In the rows, zero is written as 128.
One turn moves every row onto another: examples first, then more rows asked
liv: [172 134 163 127 131 131 145 155 180 157 152 109 146 136 115 138 150 141
  98 119 136]
dag: [137 111 124 133 137 109  69 126 126 117 128 144 149 107  91 109  80 138
 107 134 148]
Tafi: [142 162 158 124 149 122 181 127 131 122 144 150 124 163 127  93 169 134
 143 136 117]
Dad: [105 135 117 132 143 129 139 106  99  87 115 125 137  73 103 103 131  95
 150 123 132]
Gemi: [119  92 105 154 143 143 119  76 157 123 114 150 148 119 131 101 146 138
 165 140 135]
Kune: [ 84 139 115 128 134 141 161 130 105 164 114 170 117 138 120 135 123 140
 103 101 149]
zisun: [125 148 102 147 172 108 119 122 120  91 141  88 155 162 149 126 114 133
 157 106 145]
lup: [171 148 144 111 142 133 131 168 140 154 157 124 152  96 127 156 139 119
  82 124 137]
fenag: [110 166 152 144 109 135 107 142 168 134 157 150 153 134 122 126 127 107
 181 128 131]
Tev: [129 119 136 138 176 147 107 124 111 176 138 161 117 113 134 148 107 135
 140  72 132]
lifon: [149 101 155  84 151 134 132 103 116 112 115 130 134 117 103 132 127 163
 137 112  91]
lan: [ 97 146 126 122 113 114 129 111 137 176 121 144  85 130 121  96 153 128
 104 104 149]
miv: [148 130 142 116 100 129 130 146 138 143  98 142 160 148 164 130  82 119
 145 130 136]
zupo: [129 141 121 134 170 106 110  99 132  81 127  97 149 140 173 116 119 136
 126  92 153]
pozo: [164 138 136 135 145 108 130 158 156 164 151 141 171 113  91 145 153 132
 104  95 121]
goro: [140 110  94 152 136 155 139 131 151 128  90 114 131 136 106 150 168  97
 130  95 131]
nage: [132  98 119 135 162 139 144 135 131 110 161 143 152 110 118 139 118 147
 145 171  86]
dozaf: [146 115 142 109 138 105 112 110 146 112 154 112 114  80 118  93 146 125
 132 155  87]
mup: [123 146 104 170 169  86 145 126 127 121  86 140 136 133 132  76 138 123
 134 133 131]
zavo: [118 121 153 171 166 146 154 150 140 142 163 127 110  98 162 115  93 111
 115 124 142]
guvik: [141 105 105 120 124 154 120 102 120  97 107 106  89 137 115 140 107 122
 142 152 138]
vini: [145 121 148 153 141 102 124 134 141 170 137 101  83 131 116  91 111 117
 144  85 123]
bos: [133 118  87 151 145 161 127 133 145 135 106 125 144 101 136 145 173  81
 125 117 138]
pizo: [133 126 119 139 130 164 146 131 153 118  98  94 122 109 129 130 176  82
 119 107 143]
Pegin: [117 143 131 156 175 148 124 102 156  95 105 153  95 151 146 132 136 148
 110 142 153]
buve: [114 132 160 144 136 135  99 130 144 106 151 121 148 131  69  97 100 147
 144 136 154]
zovif: [127 151  98 144 172 105  80 105 137  88 156 101 135 140 158 131 128 126
 141 109 147]
gazo: [134 121 154 112 136 148  96 128 121 131 128 120 168 114 129  89  91 148
 133 155 168]
deni: [141 128 142  95 122  81 148 129 114 143 171 111 160 121 140 141 122 141
 114  84 132]
Fesa: [134 128 133 112 126 113 139 137 133 143 205 116 147 143 139 172 123 149
 129 117 136]
fedu: [127 182 110 117 170 135 101 126  89 127 106 126  97 132 124 125 146 117
 152 135 143]
zek: [167 140 127 105 153 120 142 117 118 131 129 176 116 132 176 119 148 127
  95 154 125]
Gan: [133 120 138 127 122  78 129 116 162 135 200 125 146 115 145 138 137 140
 104 104 132]
ror: [150 157 112 131 155  94 131 130 116 114 149 183 100 146  96 138 153 119
 117 122 101]
Fug: [ 88 144 101 151 121 129 153 147 131 167 148 146  95 132 135 113 128 115
 103 153 149]
vam: [128 150 151 127 103 102  96 130 155 100 120 162 125 105 124 141  96  95
 109  96 128]

lup -> deni
mup -> Gemi
Where do these go?
gazo -> Kune
ror -> dozaf
bos -> zupo
Tev -> vam

One turn moves every row onto another: examples first, then more rows asked
vor: [ 70 120 106 119 155 139  91  98 132 126  91 106  98 169 112  98 172 119
 124 143 106 120 164 142 148 120  94 113]
ragos: [ 50 142 145 139 123 130 141 103 186  37  84 100 126  96 124 147 149 122
 138 111 124 122 163 114 112 106  98 185]
negug: [ 97 131 125 163 145 158 156 179 141 135  78 135 101 161  88 102 128 110
 158 136 141 127 145 138 125  92  94 164]
Sogo: [ 50 114  91 141 134 116  96 135 147 135  78 100  96 119 136  98 153 147
 105 136 128 144 143  92  95 136 134 179]
duzud: [121  86 104 168 140  92 142 136 150  64  98  86  83 132  83 129 110 102
 150 127 132  95 159 145  92 107 122 172]
zuz: [121 116 148 173 120 141 173 120 152 107 129 120 108 150 103 153 134 114
 135 101  86 134 131 118 112 118 143 130]
nikur: [ 54 124 149 143 160  79 134 117 160  79 113 122  70  99 124 132 175 149
 133 108 160 139 140 125 124  78 120 157]
lofeb: [ 86 130 107 117 166 103  92 143  99  63  82 137  76  98 148 150 155 120
 146 166 115 162 139 108 131  89 136 151]
nura: [ 85 107 122 146 112 114 120 143 117 132  63 124  96 144 132 105 156 102
 173  79  98 129 142 166 103 149 120 158]
vuri: [103  86 109 172 116 124  93 142 141 131  91 118  82 116  96 115 149 132
 158 138 171 108 164 159 156 131 135 166]
Niti: [108 105 120 153  94 102 134 148 124 142  69 117 102 132 129 107 145  93
 169  92 102 114 157 153 117 144 134 188]
gem: [136 139 160 133 132  88 140  85 136  63  83 127 128 126  95 127 137 119
 130 138 160 109 160  87 101 117 121 189]
nir: [ 81  77 109 109 150 118 102 153 136 121  73 123 116 130 116 134 145 154
 100 129 127 120 153  93 184 106 120 163]
lekib: [ 86  97 155 190  96  96 141 108 152  71 116 137  88 109  84 123 119 104
 157 144 107 153 150 129 111 105  90 148]
zez: [100 163 105 100 100 104 125 106 157  90  70 160  98 132 159 145 168 104
 126 143 110 121 161 120 173 104 117 170]
pes: [ 87 121 159  87 147 101 102 103 123  93  68 112 124  85 141 138 146 101
 138 150 125  82 167 101 142  87 138 145]
bedit: [136 136 164 131 132  82 147  94 142  52  89 125 122 118 101 120 135 125
 128 137 150 104 153  85 108 122 129 186]
Fut: [ 70 149 109 116 156 137 102 139 105  52  89 130  78 100 149 167 155 107
 145 139 109 160 128 102 123 104 124 151]
mesi: [123 116 112 141 120 126  83  96 137 118  78 112 101 160 128 139 140 104
 162 142  83 105 161  96 145 147  76 178]
Sipo: [ 92 117 127 165 136 156 146 180 146 135  76 148  82 156  92 101 125 109
 167 128 136 128 154 135 120 101  90 170]
Nepep: [101  92 125 127 140 105 165 153 135  68  76 168 136 110  88 127 155 133
 147 156 137 140 151 161 112  87 118 131]
Vuba: [129  83 102 170 143  96 139 125 159  66  96  83  84 139  83 136 120  88
 143 129 135 105 153 139 100 104 121 169]
femos: [ 78 121 155  87 151  96 109 104 112  96  63 122 120  86 128 150 138 100
 138 150 120  84 168 102 141  86 133 149]
Pafaz: [ 96 125 158 122 115 148 122 103 132  53 121 146 144 146 143 142 128 134
 180 137 142 149 166 130  98  89 142 158]
gono: [ 71 155 111 107 154 140 104 125 100  52  87 121  98  95 146 157 154 100
 139 155 112 152 120 126 124 115 111 157]
noku: [ 60 132  90 120 124 116 118 144 149 135  67 138 109 136 132 112 165 139
  92 158 110 159 137 118  98 124 142 156]
kego: [ 60 148 141 137 110 132 142 103 181  30  81 107 146 112 127 146 150 118
 142 115 128 114 154 115 114 102 100 176]
kam: [ 80 105 133 143 121 104 120 134 129 149  75 127  90 143 121  99 163 121
 175  76 106 141 150 167 108 130 120 160]
meruv: [ 97 171 114  89 104 100 123 109 142  88  72 148  95 137 154 155 174 108
 127 147 118 124 153 122 170  99 109 152]
gapo: [109  92 102 176 118 122  91 147 127 135  97 119  85 119  90 116 147 141
 149 142 167 107 174 153 145 128 131 164]
zipa: [ 98  83 104 108 149 124  94 160 128 122  76 113 115 128 123 133 151 143
  99 126 126 120 158  94 179  95 116 162]
Fev: [ 59 120 113 115 157 144  95 115 137 131  85 109  89 171 111 103 169 126
 116 146 112 128 176 134 141 117  99 113]
sevul: [109 142 153 112 147 155 127 116 129  59 120 138 153 130 135 143 123 138
 161 140 158 128 160 132 113  86 154 167]
Minad: [ 87  98 163 178 103  85 144 118 145  78 113 141  87 111  86 129 123 116
 165 159 114 163 158 132 109  99  87 149]
kedu: [136  96 146 159 132 121 156  98 143  92 139 110 125 141  99 156 137 118
 139 109  80 116 147 129 117 129 133 132]
bis: [103 126 143 138 113 144 124  93 139  52 127 146 147 147 150 144 122 130
 181 152 134 147 164 118 109 104 128 172]
Ninu: [108 116 143 186 131 139 172 120 156 104 129 111 101 147 105 150 127 105
 157  94  85 140 150 115 128 111 145 147]
nas: [ 65 141 133 156 118 102 109 122 166  96  72  96  80 154 156 122 150  98
 137 128 125 126 193  97 151  92 151 202]
Dibab: [ 52 130  87 130 110 119 105 135 147 132  78 136 104 139 145 108 150 137
  99 152 121 157 143 102  96 137 144 160]
Dorot: [111 132 116 121 121 173 137 120 121 114  97 116 140 115  71 119 102 102
 124 150 120 112 141 148 127 136  99 141]

sevul -> Niti
zuz -> Dibab
Sipo -> meruv
Where do these go?
Minad -> vor
gem -> vuri
bis -> kam
bedit -> gapo
nikur -> Dorot

One turn moves every row onto another: examples first, then more rows asked
kebi: [146 175 149 158 135 126 104 176 156 113  97 129 104]
Muvon: [129 190 122 188 110 149 146 167 140 132  59 117 129]
dem: [167 175 175 180 138 146 161 166 114 136  88 150 145]
Feko: [151 152 117 133 102 171 145 136  97  78 131  96 121]
Lokep: [133 141 140 149 129 149 132 158 163 121  71 104 139]
fiti: [153 176 112 149  94 170 147 143  85  83 128 103 107]
nobet: [172 162 181 168 143 145 154 166 119 131  93 148 140]
nopap: [122 203 127 188 121 128 134 172 146 125  83 133 122]
rab: [135 167 105 151  94 174 162 133  92  86 122  96 131]
kufu: [163 160 176 173 141 147 163 160 121 136  89 146 155]
zofam: [160 171 123 149  52 121 138 147  79 138 131 102 170]
Bavo: [169 182 132 144  56 104 125 139  81 140 139 114 143]
fopup: [116 159 136 160 135 129 130 158 168 121  86 120 147]
morur: [181 171 134 139  57 119 119 156  76 133 138 105 143]
tenu: [154 165 129 139  58 105 136 128  92 140 136 109 166]
Selo: [163 176 146 161 120 147 111 181 145 120  73 118  92]
Viku: [170 158 139 126  66 106 120 133  94 135 145 108 149]
vezub: [170 149 133 127  63 119 123 145  89 131 137  98 166]

fopup -> kebi
Feko -> fiti
Selo -> Muvon
Where do these go?
nobet -> dem
Bavo -> tenu
morur -> zofam

